One turning vector, and how many ticks it has turned
The counts run from 0 to 986.
[100 129 134 144  85 120 132 133 189  95 153 127 116 113 162 163  83 185
 112 127 120 102 125 123  79 141 159 102  75 112 147 121 116 159  72 144
 129 164 144 155 138 122 154 140 133 106 117 133 158 105 109 123 116 167] => 861
[112 154 134 155 107 132 103 125 167  78 141 146 126 136 129 154 105 193
 114 147 117  94 100 130  89 146 161  94 106  95 136 127 122 168  68 155
 142 146 145 161 140 127 163 157 120 121 150 144 147  96 121 105 120 190] => 421
[ 93 144 138 154  78 128 124 159 142 112 130 126 119 135 155 135  87 177
 104 133 117 109 117 152  95 121 179  84 104  84 118 146 159 166  94 137
 120 150 157 136 180 120 155 177 113 129 147 128 113  96 113 126 104 174] => 61
[106 156 135 140 129 124 140 149 151 110 183 136 132 130 122 166  81 179
 130 137 107  95 109 118  81 111 159 116 131 120 135 142 118 186  92 188
 150 129 174 181 143 106 146 130  94 154 115 125 113 110 124 130  98 158] => 131
[124 147 142 137  89 122 143 135 126 103 200 152 143 134 112 117  87 157
 128 133 110  91  93 109  89 129 156 112 101  97 118 139 140 155  71 139
 118 120 158 162 161 110 146 139  94 148 136 116  78  95 133 105  97 170] => 519
[137 141 131 150 122 111 134 153 161 104 143 139 128  92 140 169  68 194
 126 130 111  92 120 139  91 142 168 129 104 136 135 128 127 114  65 155
 124 137 152 175 145 109 136 170 102 114 135 131 158  87 140 104  92 155] => 32
[119 126 143 157  90 118 123 128 168  72 129 146 110 111 146 173  77 171
 120 125 123 107 121 137  98 165 171 111  86 130 138 150 130 131  54 118
 120 143 133 151 162 119 143 163 130 107 134 123 143  91 141 104 102 163] => 854
[ 95 123 136 166 107 130 134 134 147  95 144 143 131 147 168 160  98 181
  90 121 107 120 133 123  85 118 155  92 129 105 100 148 142 186  88 131
 128 155 170 136 162 106 166 154 109 149 161 125  90 107 127 135 113 170] => 883
[117 159 140 155 102 117 116 125 155  89 152 146 115 117 111 172  84 163
 143 142 127  81  95 137  86 128 174 108 111 102 154 164 140 152  68 168
 137 120 145 162 171 122 140 137 121 126 111 116 128  98 153 112  88 152] => 942
[ 97 144 141 157 114 145 121 138 129 108 158 153 134 156 130 147  96 164
 119 110 102  98 142 106  87 123 156  85 123 124 108 160 115 198  90 144
 147 137 155 148 160 107 173 157  88 159 166 136  90 116 116 116 103 170] => 665
[ 91 144 146 145  75 116 129 138 161 116 159 133 107 122 137 152  82 155
 133 124 129  88 112 131  72 103 170  92  93  90 145 166 143 177  87 160
 135 144 143 143 184 120 154 129 127 127 108 112 107 119 123 127  92 144] => 503
[144 108 133 157 110 117 125 150 133 107 130 152 121 125 142 166  83 175
  94 127  96  99 135 142  89 121 156 118 105 126 113 142 132 142  72 125
 122 143 149 144 146  88 135 193  68 126 173 108 105  82 139 116 103 155] => 457
[ 95 119 136 144  82 135 149 132 127 113 179 133 143 145 157 131  79 173
  89 127  99 114 120 117  75 115 147  96  88  91 110 119 144 170  91 132
 115 138 171 147 144 115 132 156  97 129 143 130 100  90 103 141 121 175] => 744
[115 108 141 141  88 124 147 151 145  79 172 139 121 125 145 164  62 151
 115 105 101 120 144 122 104 163 158 116  77 151 111 133 116 152  73 106
 116 134 150 154 140  98 142 172  86 132 130 115 111  91 114 117 105 153] => 313
[102 163 136 145  86 134 125 139 140 131 161 143 137 135 135 110  97 175
 124 127 117  82 108 120  82 113 163  85  97  79 122 144 142 165  84 155
 129 146 143 148 179 130 165 150 112 131 155 139 105 111 111 109 100 184] => 511
[110  98 139 150  74 132 132 120 134 103 162 139 124 132 152 167  78 144
 103  91 105  99 155 114  66 114 141  91  68 110 116 148 123 175  79 116
 126 146 135 124 152 109 144 153  90 119 147 116 105 113 107 133 114 140] => 758
[ 96 170 146 158 104 136 116 110 154 112 142 155 122 134 130 143  93 186
 130 143 126  84 104 120  85 127 166  90 120 104 141 168 136 154  75 163
 139 132 144 159 181 131 151 147 132 118 142 141 130 104 135 111 100 189] => 947
[ 97 148 139 157  98 147 105 120 154  77 145 137 122 130 133 175  81 160
 131 107 121  91 136 127  86 149 163  83  83 117 142 151 113 177  77 152
 148 133 133 148 154 136 153 154 124 114 130 150 164 111 109 118 111 170] => 410
[136 134 130 156 119 138 100 116 150  84 143 153 134 123 127 176  95 178
 117 116 108  78 133 119  75 137 146 102  92 120 133 127 106 153  58 150
 146 138 129 154 126 118 149 164  92 111 169 147 160  98 126 106 114 166] => 550
[123 116 138 150  94 109 138 169 146 110 143 144 117 125 143 148  88 159
 109 116 107 105 132 132  94 115 169 106 105 112 108 153 132 174  82 126
 125 158 143 135 165  86 174 167  84 156 156  99  70 110 128 108  91 142] => 892
[110 151 134 152 105 133 107 122 167  87 148 142 130 137 133 155 107 191
 109 149 115  93 103 126  81 137 155  97 106  96 141 129 115 175  72 158
 146 148 145 162 135 124 158 153 122 117 144 143 147 100 117 113 124 188] => 422
[140 131 131 166 125 117 112 114 157  75 140 161 127 106 131 184  95 169
 135 101 121  81 125 115  84 126 158 101 114 115 128 157 130 146  50 142
 146 139 129 141 162 111 172 141 110 128 156 127 129 113 163  96  91 139] => 110
[109 124 146 150  95 139 145 120 134 102 165 161 133 151 150 137  80 175
  96 132 103 114 129 111  98 156 146 112  99 140 106 143 124 141  69 109
 111 130 160 160 152 106 134 172 100 124 161 128 102  84 124 115 116 194] => 304
[134 161 129 156 132 130 126 134 136 122 152 148 146 100 136 152  72 183
 141  98 117  73 138 110  86 125 160 103 107 129 125 141 128 119  68 165
 139 133 142 160 161 122 157 157  97 120 158 155 156 114 133  99  82 158] => 253
[111 131 142 154  97 156 114 120 122  90 159 157 133 142 126 160  84 148
 126  89 104  90 156 106  89 143 149  89  83 135 114 153 108 172  72 124
 142 126 131 142 150 119 154 171  85 127 165 141 126 106 109 114 107 166] => 537
[138 142 135 152 113 135 106 146 122 111 144 162 130 139 110 147  95 165
 120 122 100  79 133 129  90 123 158 108 111 123 115 149 112 168  76 145
 140 130 136 152 147  97 154 186  62 143 179 125 102  98 123 100  99 162] => 676
[118 101 128 149  96 132 120 139 143  82 146 126 127 121 154 185  76 167
  99  99 103 105 153 133  75 131 149 100  70 118 125 117 119 167  76 126
 131 146 140 140 120 111 138 173  84 117 147 129 150  97 102 131 121 149] => 321
[131 111 125 167 117 117 115 119 163  87 124 145 130 107 165 185  94 192
  94 113 110  96 134 129  72 122 148 100 102 103 124 130 131 139  59 134
 133 162 143 136 143 111 151 157 107 110 168 133 148  98 143 116 116 154] => 331
[106 141 139 155 115 129 137 129 167  93 155 160 128 148 145 147 101 194
 103 152 113 117 108 108  99 152 157 110 132 127 119 146 119 166  69 138
 133 147 168 171 149 103 158 152 118 142 148 129 101  98 135 110 116 195] => 432
[140 120 132 158 114 109 116 119 151  67 158 147 124 103 120 196  88 150
 134  97 118  82 127 121  74 122 155 108  99 108 135 150 126 160  55 149
 144 133 129 142 146 105 155 131 101 131 133 114 124 107 155 109  95 126] => 107
[ 88 135 141 158  93 128 120 124 162 105 128 129 104 135 152 181  80 184
 102 143 118 105 116 150  78 119 167 101 107 105 151 156 144 170  88 161
 135 138 158 154 162 123 124 161 128 101 116 126 151  94 122 144 115 168] => 719
[112 136 141 140 105 113 137 132 179  85 173 152 118 136 129 159  98 183
 115 160 114 106  93 115  89 148 160 121 118 118 136 138 114 173  64 149
 131 141 161 177 137 101 147 132 122 134 116 112 106  96 138 111 113 173] => 428
[115 144 130 154 125 111 148 171 147 101 159 126 138 110 152 158  78 183
 120 116 110 113 113 132  92 114 174 104 137 103 107 134 154 159  89 160
 130 144 176 157 164 101 167 145 101 168 133 123 104 108 143 117  86 143] => 353
